Rows are one point carried round by a steady rotation, each followed by how many ticks it has turned.
The counts run from 0 to 448.
[ 19  18 -12  22   6  21  -9 -31 -12   6  10  69  11 -25 -32  14  13  14
   1  10 -15 -58 -13 -32   3  -2  -7 -35  -5   5   5  21  10 -29] -> 424
[ 22  27 -22  -9  -4  12  -2 -44 -12   0  13  58  44 -41 -21  26  12   5
  -1 -10  14 -36 -12 -15   0 -15   3 -20  14  23 -21  20   8 -39] -> 261
[ 11  24   6  25 -17  19  -8 -35   2  19   4  19  19 -46 -20   2 -21  -5
  13 -20   2 -32  26  26  -2  24   3 -56  21 -13 -32  44   3 -13] -> 363
[ 16  46 -11  34 -13  52   3 -33 -23  27  -9   8 -18 -26 -25  20   5   3
  20  -9 -35 -41  14   1  -9  15   0 -29 -11   8  39  21   9  -8] -> 310
[ -4  49 -12  -3   0  39   2 -32 -22  -3  32  55  12 -44 -23  31  22   6
  11  -5   7 -25  -8 -20  -2   3  -2  -2   1  28   4  -1  23 -36] -> 131
[ 12  51  -8  21 -11  16   9 -53  -9  -6  17  23   7 -38 -32  17  26  15
  29 -17  -8 -19 -13  39 -22   6  28 -10 -11  13 -19  40  -1  -2] -> 304
[ 22  26 -33  29   7  27 -14 -55  -7  16 -10  11  -3  -8 -20  27 -11  -7
  22 -17 -24 -44  23   3  -1  42 -11 -14   4   8  23  33 -10 -34] -> 183
[ -3  19   4  20  -1  35   0 -19   6   4  16  30  23 -34 -23  12 -30 -20
   4  -7   4 -45  15  -5   5  52 -32 -40  23   6 -18  15  11 -39] -> 71
[ 22  55   5  32 -17  20   7 -49  -4  14  17  12 -10 -35 -24  21   6   3
  26  -9 -19 -36  16  18 -27  11  23 -30   2   6 -15  42  -3  -9] -> 160
[ -7  27 -17  12  -7  51   7   2  -9  22  -3  38   1 -29 -43  -7  -2 -15
  -6   3  -2 -54 -14 -27   4  34 -17 -42   6  15  -4  27   4 -41] -> 255
[ -9  39  10  20   3  24   1 -31 -19 -20  29  28  13 -47 -25   9  20   4
  36 -17  11 -16  16  57 -16  39  18 -15  -2  12 -16  16  19  -7] -> 174
[ 19  22 -24   8  -5  23   8 -18 -34   5 -10  44  14 -37 -37  -2  42   4
  18  -6  -2 -38  -6  32 -24  -3  31 -31 -17  26   0  31   8   1] -> 137
[  2   6 -14  21 -14  31  -8 -12  -9  34 -16  37  11 -40 -36 -21 -10  -8
   0 -10   2 -44   5   6   9  28   3 -59  16 -14 -12  47  -1 -21] -> 382
[ 13  18 -30   2  -4  10 -26 -63  -7  -1   5  32  46 -43  -6  25  -8   5
  17 -39  15 -14  10  19  18  14   0 -11  23  -4 -14  31   0 -37] -> 59
[ -9  22 -40   1  -8  45  -2 -29  -1  -9 -13  14  45 -39 -21   5   2  -5
   3 -39  20 -12 -32  41  22  39 -20 -11   6  11  -8  27  -1 -25] -> 228
[ 16  -6 -45  16  10  25 -28 -40  -7  -3 -19  46  48 -24 -14  15  -1   9
   5 -23   4 -39 -13  10  33  23 -27 -19   1  -7  13  22  -3 -27] -> 224
[ 12  30   6  44  -8  27 -15 -61  13   3  15  13   8 -31  -7  30 -27   4
  19 -21 -19 -33  18  11   5  32 -22 -26  11 -20   4  29   3 -22] -> 348
[  9  35 -17  12 -22  31  11 -33  10 -14  11  26  35 -45 -32   2   5   6
  -3 -20  11 -26 -50  25   4   5  -3 -29   1   7 -35  38  -5 -13] -> 101
[ -3  26   1  14 -15  19   1 -30  -6  10   6  18  25 -47 -23  -4  -9 -16
  16 -27  18 -20  23  44  -9  38   6 -41  25   0 -40  43   2 -19] -> 361
[  9  -6 -44   5   3  20 -21 -35 -17  -1 -19  50  44 -38 -21  -4  12  11
   4 -28  13 -30 -24  27  27  17  -4 -27   4  -6   0  37  -6 -19] -> 79
[ 26   7 -37  -1   3  17  -2 -38  -4 -14  -3  38  59 -24 -18  23  -3  -9
  -4 -19  14 -44 -24   4   9  15 -24 -17   7  28 -20  22  -1 -40] -> 243
[ 21  36 -21  34 -15  55  17 -17   3  11  -7  14  -1 -24 -39   5   6   1
   1   4 -24 -55 -36  -3  -5  10 -16 -38 -21  12  11  27  -2  -5] -> 124
[  9   5 -22  19 -11  30  -8 -15  -5  32 -20  33  10 -29 -32 -15 -11 -11
  -1  -7  -4 -48   8  -2   8  26  -5 -58  15  -8 -11  51  -6 -28] -> 383
[ 14  25 -12  32   6  12 -17 -56  15   0  15  20  12 -19 -19  25 -24  -8
  18 -16 -10 -41  18   2   7  49 -18 -19  17  -6 -15  36  -9 -41] -> 201
[-23  23 -11   5 -10  38  -6 -24 -10 -11  14  38  41 -60 -16   2   0  -1
  10 -32  29  -7 -12  38  19  36 -10 -19  16  -1 -21  16  14 -24] -> 376
[  3  20 -30  21   8  43  -6 -36 -19 -20  -6  16  19 -27 -20  17  19   2
  32 -29  -1 -19   0  61   1  46 -11   6 -19  21  25  12   8  -8] -> 24
[  0  26  -4   8  -9  37 -11 -43 -28  -9   8  25  39 -52   1  26   5   4
  29 -36  10  -9  28  53   2  24  -3  -8   4   3   9  -1  24 -10] -> 190
[  8  19 -28   6   9   8 -23 -59  -2  -2   8  37  34 -26 -12  26 -12  -5
  14 -27  10 -23  16   7  11  35  -7  -7  26   5 -15  32  -3 -53] -> 57
[  4  61 -17   1 -28  46  26 -32 -13  -3   8  11  23 -51 -31  15  23   3
  12 -21   4 -16 -34  25 -13  -6   8 -13  -6  28 -11  18   8  -9] -> 433
[ 26  16 -29  -1 -15  21  -3 -38 -22  -2  -7  49  48 -49 -18  15  24  18
   1 -18   6 -33 -27  16   2 -27  10 -32  -5  14  -7  19  10  -6] -> 264
[ 12  33 -25   8  21  16   1 -35 -22 -23  14  47  19 -22 -35  17  38   4
  25  -4   4 -39 -11  24 -14  31  13   3 -14  43  -5  19   4 -23] -> 300
